One vector is turned by the same rotation once a tick. Each row is the vector after some number of ticks, and that number follows the row.
The counts run from 0 to 784.
[ 1.45  2.28 -1.14  0.82 -1.20  0.98 -0.79 -0.09  1.82  2.62 -1.25  2.07
 -0.19 -0.16  0.30 -1.06  2.74  1.47 -1.66  0.57 -1.06 -0.41  0.84 -1.74
  4.04  1.83  2.90 -1.56  0.22 -1.98 -0.66  2.04  1.58]  5
[-0.50  2.48  1.00  1.68  0.87 -2.39  0.00  0.68 -0.66 -1.19  2.19  3.51
 -1.28  1.62 -3.15  2.08 -0.96  3.77 -0.52 -0.27 -0.57 -1.24  1.54  0.00
 -1.59 -0.20 -0.50 -1.92  0.55  0.36  2.04  1.81  0.69]  599
[ 1.67 -0.02  2.12 -1.40 -1.38  3.02 -0.31 -0.63 -0.83 -2.12  0.79  1.42
  0.27 -0.25  1.55  2.86 -0.98 -2.37 -0.43  2.22  3.45  0.17 -0.03 -2.95
  0.42  1.36  1.62 -1.34 -1.26 -1.12 -0.87  0.58 -0.67]  559
[-0.13 -0.66  0.38  0.05 -1.15  0.41  0.07  1.17  2.01 -3.15  3.33  2.49
  1.26  1.27 -0.20 -2.74  0.87  1.48 -1.69  2.49 -0.68  0.89 -1.36  0.25
  0.04 -0.40 -1.72  2.17 -1.92  0.94  1.03  2.44  1.01]  393
[-1.01 -2.01 -0.98 -1.08 -0.73 -0.80 -1.01 -1.35 -0.49 -0.13  0.81 -3.86
 -0.94 -2.20  1.55 -1.23  0.44  2.20 -1.08  1.84 -2.29 -0.42  0.32 -0.64
 -1.27 -2.43 -2.74 -1.75  0.21 -3.73  1.88  0.48  0.42]  143
[-0.02  2.93 -1.38 -1.12 -0.57 -1.62 -0.22  1.15  0.13  2.18  0.14  1.99
 -2.53  1.77 -1.92  0.24 -2.42  0.14 -0.84  1.25 -1.03 -1.68  0.64 -0.83
  0.72  0.47  0.53  1.62  1.61 -2.45 -1.37  4.80  1.49]  596
[-3.67 -0.41 -0.34 -1.55 -0.51 -0.23  0.24 -0.51  2.68  1.88 -0.94 -0.89
  0.29  2.07  1.34 -0.20 -1.69 -0.18  0.04  0.07  2.09 -2.01 -4.94 -0.81
  1.43  1.59 -1.72  1.12 -0.10  0.61 -1.42  0.36  0.37]  480
[ 0.00 -0.53  0.52 -1.28 -0.75 -2.80 -2.14 -0.48 -1.44 -2.38 -0.34 -2.95
 -1.20  0.15  0.24 -1.75  1.63  0.88 -0.30  1.45 -2.39 -0.61  2.82  0.33
 -2.86 -1.98 -0.98  1.16 -1.06 -0.30 -2.36  0.29 -1.39]  428
[-0.83 -1.66 -1.45 -1.27  1.08 -0.34 -1.06  1.99 -1.89 -0.97  1.25  1.42
 -0.58  0.97 -3.35  0.85 -1.23  3.53  0.27 -2.53 -2.30 -0.24  1.49  3.14
 -0.11 -0.06 -0.55 -0.23  1.31  1.30  1.93  2.33  0.10]  295
[-0.95 -1.83 -1.35 -1.06 -0.53  0.70 -1.65 -0.45  2.75  2.44 -1.04 -1.16
  0.91  3.36  2.78  0.78  1.16  3.98  0.37  0.17  0.04  0.34 -2.19  0.76
  2.56  1.66 -0.44 -1.33  1.10 -1.87  0.22 -0.39  0.17]  205
[ 0.47 -2.70 -1.91  0.20 -2.16  0.06 -1.37 -2.79 -2.32 -1.18 -1.93 -1.36
  1.04 -0.58  0.62 -0.76 -0.62 -2.61  0.18  0.98 -2.84 -0.54 -0.54 -2.21
 -1.82  0.20  0.29 -1.17  0.97 -2.60 -0.36 -2.73 -1.04]  344
[ 0.06  0.95  2.21 -0.17  1.44 -2.08  1.74  1.88 -1.50 -0.90 -0.58 -2.35
 -0.30  0.63  0.11 -0.19  2.26  0.92  1.19 -2.59 -1.65 -1.36 -1.18 -0.46
  0.99 -2.72  2.92 -0.46 -0.09  2.74 -1.91  1.86 -0.34]  366
[ 2.60 -2.86  2.56  1.14 -0.16 -1.18  0.71 -1.62  1.82 -0.08  0.02 -0.64
  0.29  2.05  0.06 -1.70  2.49  1.11 -2.22 -2.11 -1.01  2.51 -1.62  1.64
 -2.96  0.88 -0.70 -0.92  0.32  2.29 -0.27 -1.18 -0.01]  331
[ 1.20 -1.00  3.66 -2.62  0.43  1.13  0.43 -0.53 -1.80 -0.79  0.87 -2.57
 -0.11 -0.02 -0.44  0.04  3.49 -0.63 -0.61 -3.39  1.50  0.33  0.93  2.14
  0.76  0.49 -0.21 -0.44  2.25  2.58 -1.36  1.50 -1.99]  55
[-0.71 -0.36  0.22 -1.47 -1.91  0.45  0.70  1.82  2.94 -2.39  1.70  2.35
  1.07  1.25  0.23 -3.16  0.23  0.13 -2.38  1.70 -0.41  0.14 -0.94 -0.19
  0.21  0.20 -1.11  3.72 -1.21 -0.01 -0.57  3.28  0.50]  394
[ 0.72  2.52 -0.54  0.18 -1.20  1.58 -2.75  0.32 -0.76  0.86  0.68  2.52
 -2.26 -2.81  0.12  2.65  1.91 -0.12  1.33  1.27  0.84 -1.99  1.05 -1.21
  3.22  1.45  0.99 -0.78  2.10 -0.94 -0.18  1.98 -0.36]  590
[ 1.46 -1.80 -0.28  4.53 -1.03 -2.29 -1.32 -0.38  1.31  1.66 -0.46  0.47
  1.39 -1.21 -0.75 -0.59  1.65 -0.83  0.15 -1.88 -2.07  0.60 -1.12 -2.91
 -1.97  0.84  1.57 -0.74 -0.75 -0.50  0.38 -3.45  1.58]  617
[ 0.59 -2.05 -1.33  1.43  0.78 -1.81  1.18  1.29  3.59  1.07  0.09  1.97
 -1.59  2.66 -1.26 -0.40  1.08  3.17 -1.25 -0.77 -2.63  0.98 -0.81  1.50
 -1.74 -0.21 -1.67 -0.07  0.34  1.15 -0.12  2.86  1.04]  605
[ 0.23  0.80  0.30 -0.21 -0.32  1.77  0.90 -0.65 -2.64 -0.29 -2.67 -2.20
  0.65 -0.49  1.18  1.96  0.74 -1.55  2.54 -2.28 -1.00 -0.72 -1.23 -2.32
  2.69 -0.02  4.99 -0.86  0.25 -0.87 -0.18 -0.91 -0.22]  651
[ 1.67 -0.17 -0.69 -1.04 -1.26  1.50 -0.95 -4.28 -3.34 -2.36  1.42  0.45
 -0.14  1.25  0.52 -0.03 -0.01  0.51  0.38  3.25 -0.50  0.72 -0.68 -0.65
  1.90 -0.71  0.37 -2.25  0.01 -1.09  3.14 -0.25 -0.01]  350
[-2.01  0.76 -2.19  0.67 -0.76  0.62 -0.23 -1.08 -1.26  0.72  1.39  2.67
  1.08 -2.26 -1.92 -1.88 -0.74  0.33 -1.89  0.44 -0.85 -0.49 -0.87  0.16
  3.64  2.08 -0.75 -3.05  1.28  0.45  3.32  0.62  0.71]  381
[-1.07 -0.02 -0.85  1.50 -0.67  0.60  0.61  0.15  0.53 -1.15 -0.05  0.29
  2.15 -1.73  2.00  2.40 -0.23  3.20 -2.03 -1.97  1.25 -0.23 -1.86 -3.33
 -2.74 -1.32  1.55 -1.13 -1.75 -0.53  1.20 -1.07  1.79]  241
[ 0.99  1.89  1.71 -0.10  0.94 -4.32  2.54  0.25 -1.41 -0.18 -0.12 -2.35
  0.49 -2.56  1.00 -0.89  1.11 -3.05  0.00 -0.85 -2.16  1.50  2.24 -0.97
 -0.33 -0.47  1.73  0.37  0.65 -0.33  0.15  2.45 -0.23]  743
[-0.51 -2.36  1.55  1.30  1.28  0.14  1.25 -0.51  2.00 -1.43 -0.56  3.01
  1.33  0.45 -1.00  1.10  1.99 -3.79  1.00 -0.65  0.34  1.89  0.91 -0.72
  0.74  1.44  0.34  3.48 -1.95  1.44 -2.88  1.04 -1.57]  402
[-0.37 -3.76 -0.90 -1.26  0.34 -1.69 -0.67 -1.28 -1.67  1.53  1.53 -2.71
  0.34  1.93  0.68  0.57  0.41 -1.31  0.93 -0.53 -0.39 -1.54 -3.15 -1.64
 -1.73 -1.71 -1.73  2.21  1.63  1.84 -2.13  0.20  0.00]  269
[ 1.94  1.66 -1.38  0.34 -1.26 -2.40 -2.16 -0.06 -2.17 -0.84 -0.01  1.57
 -0.71 -1.85 -0.47  0.83 -0.44  2.28  0.12  0.62 -1.00  1.69  3.40  2.75
 -0.76  1.43  1.41 -2.14  0.79  1.67  1.71  1.65  0.00]  222
[-0.12 -1.89 -4.65 -0.39  0.38  0.45  2.30 -1.46  0.70  0.19  0.13  0.60
  1.00  0.15  2.89  1.25  0.14  3.17 -1.07 -0.43 -0.21  2.56 -2.27 -0.19
 -0.53 -1.24 -1.73  1.96 -0.21  0.39  2.46  2.07  1.47]  235
[ 0.22 -3.03 -1.26  1.41  0.37 -2.47  0.37 -1.63  0.67 -0.03  0.38  0.37
  0.83 -0.57 -0.42 -1.79  2.70 -1.15 -2.14 -1.43 -1.17  1.82 -0.85 -0.48
 -3.51 -0.90 -1.86  3.68 -0.22  1.80 -0.78  0.29 -0.12]  26
[ 0.21 -2.35  1.61 -1.52  0.49  2.39 -0.15 -4.42 -0.65 -1.29 -0.81  0.77
 -2.36  2.09 -1.55 -0.90 -0.02  0.56 -1.81  1.62 -0.03  0.88  0.45  1.55
 -0.57  0.44 -1.29 -4.24 -0.99  0.09  0.28 -0.36 -0.63]  45
[-2.99  0.09  1.42 -0.07 -1.17 -2.84 -2.53 -3.06  1.80 -0.63  0.42 -0.31
 -0.68  2.48 -1.03 -1.55 -0.50  1.86 -1.69  2.42 -0.20 -1.00 -0.45  0.10
 -2.77  0.33 -3.01 -0.37 -1.25 -0.69 -0.48 -1.34  0.02]  112
[-1.65  0.32 -3.08  0.59 -1.01 -1.58  0.69 -1.39 -1.43  0.05 -0.34 -0.16
  0.63 -0.85  0.56 -0.93 -1.19  0.12 -0.77  2.31 -2.99 -3.41 -0.24 -1.71
  1.44 -0.23 -1.51 -3.52  2.83 -1.38 -0.96  0.11 -1.54]  70
[ 0.21 -3.38 -2.93 -0.59 -0.48  0.58 -2.68  0.22 -1.95  1.65  1.74 -0.35
  1.50 -1.34  0.62 -0.03  1.96  2.47  0.47 -1.05 -0.74 -0.95 -0.45  1.16
  2.20  0.33  0.15 -1.74  1.41  3.06  0.00 -0.30 -0.71]  581
[-0.26 -0.18  0.27 -0.86  0.29 -1.02  1.18 -0.83 -0.05  1.30 -3.45 -3.79
  0.46 -0.09  2.35  0.53 -0.06 -1.80  2.15 -0.52 -1.93  2.31 -0.24  0.20
  2.70  1.55  2.57  0.06  0.68 -3.05  1.15 -1.01  0.25]  133
[-3.18 -3.20  1.96 -2.00 -0.44  4.06 -1.77  0.67  1.75  0.21  1.17  0.16
  1.25 -0.48  0.26  0.86  0.26  0.37 -0.49  0.58  3.38 -0.55 -0.35 -1.54
  1.87  1.37 -0.73  1.05 -2.71 -1.45 -1.81 -0.14 -0.54]  486
[ 1.88 -1.18  1.44  0.92 -0.74 -2.53 -2.24 -1.43 -0.39 -2.08  1.12  1.37
  1.00  1.41  0.31 -1.36  3.36 -1.44  0.79  1.50 -0.54  2.12  0.34  1.95
  0.06  1.43  0.25  1.30 -0.40  4.03 -0.59 -0.89 -1.28]  708
[-0.47 -1.63  2.71  0.29 -0.71 -0.61  1.15  2.80  0.30 -4.05 -0.79  0.00
  1.73  0.17 -0.15  0.43 -3.49 -2.88  1.78  0.47 -1.33  0.68 -1.00  1.33
 -0.06  3.16  1.15 -1.08 -0.25  0.00  0.99 -0.55 -0.23]  777
[-0.14 -2.60  1.24 -0.88 -0.09  1.61  0.43  1.13 -0.30 -3.11  1.51  1.64
  2.77 -0.84 -0.84 -1.93 -1.40 -0.70 -2.20  1.96  0.67  0.92  1.71 -0.34
 -0.82  0.79  0.81 -2.07 -4.35  1.99 -1.82  0.56 -0.22]  770
[-0.98 -1.11 -4.63 -1.12 -0.09  0.42  2.22 -0.88  2.00  1.67 -0.99  0.19
  0.57  0.26  2.78  0.40 -0.16  1.65 -1.94 -1.21  0.94  1.63 -2.36 -0.69
 -0.22 -0.47 -1.27  2.48  0.29 -0.42  0.82  2.75  1.73]  236
[-1.07 -2.08  1.28 -3.02 -0.62  0.95 -0.26  0.55 -2.68 -3.96 -0.30 -2.79
  0.31  1.78 -1.55 -0.91 -1.75  2.00 -0.87 -1.93 -0.57 -0.23  0.12  2.44
 -2.01 -0.70  0.07 -1.26 -0.43  0.81  0.35  0.71 -0.83]  52
[ 0.70  1.70  1.35  1.01  1.35 -0.68  4.00  1.98  0.21 -2.48 -0.52  0.47
 -0.23 -2.92  1.26  3.38 -0.84 -1.66  1.03 -0.58  0.78  0.55  1.38 -1.68
 -0.04 -0.61  2.03  0.30 -0.86  1.14 -0.92  3.09 -0.56]  158
[ 0.07  0.30  3.12 -1.58 -1.54  0.63 -2.63  1.43  0.34  0.31  4.01 -0.37
  1.26 -1.87  0.12 -1.18  0.99 -1.71 -1.29  1.59  3.77  0.41 -0.38 -1.34
  0.90  2.06  0.06  1.17 -1.18  0.95 -0.86  0.64  1.00]  182
